Here are some points:
-46| -2|-52| 24|  1| 20| -9|-15|-51|-20| -7|-10|-28|  3| -8|-19
  8|-15| 11|-58| 17|-37|-40| 57| 28| 41|  4| 32| -3| 15|  6| 47
 41| -5|-56| 52|-37| 11| 20|-16|-32|-61|-29| 34| 61| 42|-32|-12
 -1| -3| -9|-60|  0| 20| 28| -2|  9|  6| 30|-22|-26|-12|-28|-43
-15| 18| 34|  9|-11|  2|-28| -9| 16| 12| 23|-23|  9| 17| 24| 28
 30| -8| 18|  4| 20|  4|-10|-19| -2|-43| 24| 34| -1| 12|-31| 40
-43|-43| -6| 49|-21| 17| 33|-35|-23|-76| -8| 23|-56| 13|-70|-59
-43|  3| 12| 69|-17|-51| 32|-32|-40|-41|-60|-10|-55|-16| -1|-76
-42| 12| 75| 23|-40|-71|  6|-22|  3|-15|-30| -6|-34| 11|  6| -9
  4| 48|-11| -5| 17| 19|-39| -2| 35| 15| -3| 35| 11|-28|  6|  3
-38|-10| 27|-10| -2| 32| -9|-19|-43| -9|-26|-37| 49|-63|-36| -7
-46|-14|-80| 70|-20|  3| 29| -3|-64|-32|-33|-13| 23| 20|-61|-38
 -34| -41| -66|  59|   1|  32|  13|   0|-113| -26| -15|   1|  27|  60| -15| -36
 39| -9| 17|-52| 15| -2| 17| 69| 39| 74|-33| 58|-31| 24|-22|-51
-57|-17|-47| 79| 19|  2| 13|-26|-30|  0|  0| 20|-19|  3|-49|-45
-15| 40| 39| 30| 12|  8| -7|-13|  4| 29| -6|-29| 31|-46| 18| 12
  2| 45| 26|-37| 36| 17|  9|-16|  9| 58|-36|-10|-16|-17|-40| -3
-39|-42|-44| 92| 40| -9| 51|-51|-33|-39|-50|  7|  8|  6|-52|-18
  3|-43| 12| 27|-22| -6|-36|-23| 13| -5| 71|-37| 38|-35| 23|  7
 40|-40| 50|-65|  3| 24| 22| 16|-18| 31|-25| 18| -9| -8| 29|  5
-26|-28|  3| 14| 24|-20|-30|-10| 19| -4| 97| 24| 49|-19| 48| 28
  4| 16| 34|  0| 21| -1| 15|-18|-17| 34| -8|-45|-19|-31| 47|  1
 30|-19| 41|-23| 17|-28|-27| 62| 33| 52| 16| 16| -4|-23| 81|-36
12 more points follow, each with its number after it:
 -6|  0| -1|  9|-19|-32| -8| 25| 27|  0| -8| 32|  9|-10| 45| 46 0
 -62| -19|-127| 127| -95| 117|  30| -90|-127|   8| -26|   4| 113| -15| -92|  82 1
 15|  4|-86| 85| -8| 42| 54|-55|-42|-95|-38| 27|-10| 54|-51|-24 2
 38| 11| 15|-25|  7| 14| -2| 15|-44|  2| 30| -4|-26| 18| 32| 27 3
-16| 95| -2| 11|  4|-22|-36| 11| 46|  3| -5|  3| 36|  2| 39| 17 4
-25| -5| 31| 25|-30|-28| -4|-24|-15|-13|-22| 10| -1| 11| 31|-58 5
 26|-25| 51|-20|-11|-21| 35| 27| 15|-12|  3|  1| 13| -4|-10|-25 6
-37| 25|-73| 58|-26| 59| 24| 10|-53|-19|-57| 25|-19| 35|-39| 24 7
 10| 20| -7|-28| 23|-44| -7|-26| 12| -7| 24|-59| 15|-19| 34| 16 8
  5|-36|-26|-15| 13|-14|-24|-10| -7| 22|  0| -8|-34|-23|  7| 14 9
  1|-22| -8|-31| 54|-41|-34| 33|-12|  7| 29| 23|-13| -5| 20| 15 10
 -20|  32|-101| 127| -74|  86|  14| -23|-127|-116| -30| -27| 103|  11| -30|  64 11
Which of these numbered points is nearest to each point below, looking only along the 7 directions in which the first points spread most? Its number follows each.
 -8| 52| 50| 66|  4|-43|  8| -5|-16|-10| -7|-60|-32| 71| 13|-38 > 5
 19|  3|  7| 34|  0|-44|  2| 55|  9|  6| 10| 13|-12| -4| 38| 53 > 0
 -7|-36| 45| 49| -5|-14|-18|-24|-16|  4| 72|-63| 87|-51| 62| 49 > 8
 22|-23| 38|-53|-10|-55|  8| 18| 25| 27|  6|-21|-61|-20|-38|  9 > 6
 -7| -5|-16|-43| -7|-20| 59|-18| 34| 50| 28|-48|-25|-17|-53|-54 > 9
 60| 21| 26|-28|-25| 43| 34|-38| 25|-54| 16| -2| 11| 29|-30|-28 > 6
-47| 48|-88| 97|-68| -6| 63|-74|-63|-34| 35| 50| 46| 44|-70| -4 > 2
 40|-35|-14| 59|-40|-13| 41|-39|-46|-63|-36|  7|-28| 34|-53|-93 > 2
 47|  4|-33| -7| 17| 34|  8| -6| -3| 41|  8|-15|-23| -9|-38|-57 > 9
 36| -4| 26|-61|  2|-36| 34| -9| 56|  9| 18|  7|-54| -3| -3|-20 > 6
 15| 26|  5|-32| -3|-29| 10| -6| 45| 11|-10| 28|-16| -2| 49| 28 > 0
-20|-45| 30| 62|-20|-57|-12|-24|  3|-41| -8| -5| 22| 21| 12|-31 > 5
-26|-11|-24| 52|  6| -5| 33|-34|-62|-16|-15| -8| 37|-16|-37|-16 > 7
-32|-28| 18| 40| 12| 55| -4| 28| 17|-46| 10| 27|  2| -9| 25| 12 > 9
 47| 21|-19|-44| -9|-28| 71| 28|  1|-33| 44|-68| -9| 27| 44| 17 > 3
 36| 13| -9| -3| 41|-66| 25| 52| 29| 38|-15| 54| 39|-11| 35| 21 > 0
-44| 16|-43| 82|-49| 63|-26|-73|-51|-67|-43|-43| 70|-17|-72| -4 > 11
 -7|-56| 55|-33| 13| -7|-16| -5| -3| 37| 28| -2| 19|-15| 79| -8 > 3
  5|-17| 67|-18|-10|-13|-52|-25| 34|-15| -3|-32|  5|-31|-13| 39 > 8
-37|-36|-43| 62|-33| 25| 20|-54|-45|-56|-42|-17|-14| 23|-31|-37 > 2
 19| -2|-49| 58|-25|-24|  3| 35|-82|-45|-46| 36| -3| 34| 12| 43 > 7
-27| -5|-93| 20|-20|  0| 34|-19|-31| 16|-16| 24| 30| 25| 14|-24 > 7
-47|-18| 46| 31|-20| -3|-27|-53|-12|-21| 55|  5| -5|-32| 44| -3 > 8
  2|-35| 40| 22|  9|-14|-56| 22| 78|-30| 33|-24| 63| 51| 69| 18 > 0
 -1|  6|-32| 80|-29| -9|  3|-31|-10|-64|-10|  4| -7| 10|-59| -4 > 2
 35|-25|  7| 14|-11| -7|-21| 18| 11|-37| 29| 57| 19| 10| 34| 41 > 0
 10|  5| -9|-24| 35| -2| 24|  7| 23| 29|-32|-12|-15|  0|-49|-53 > 9
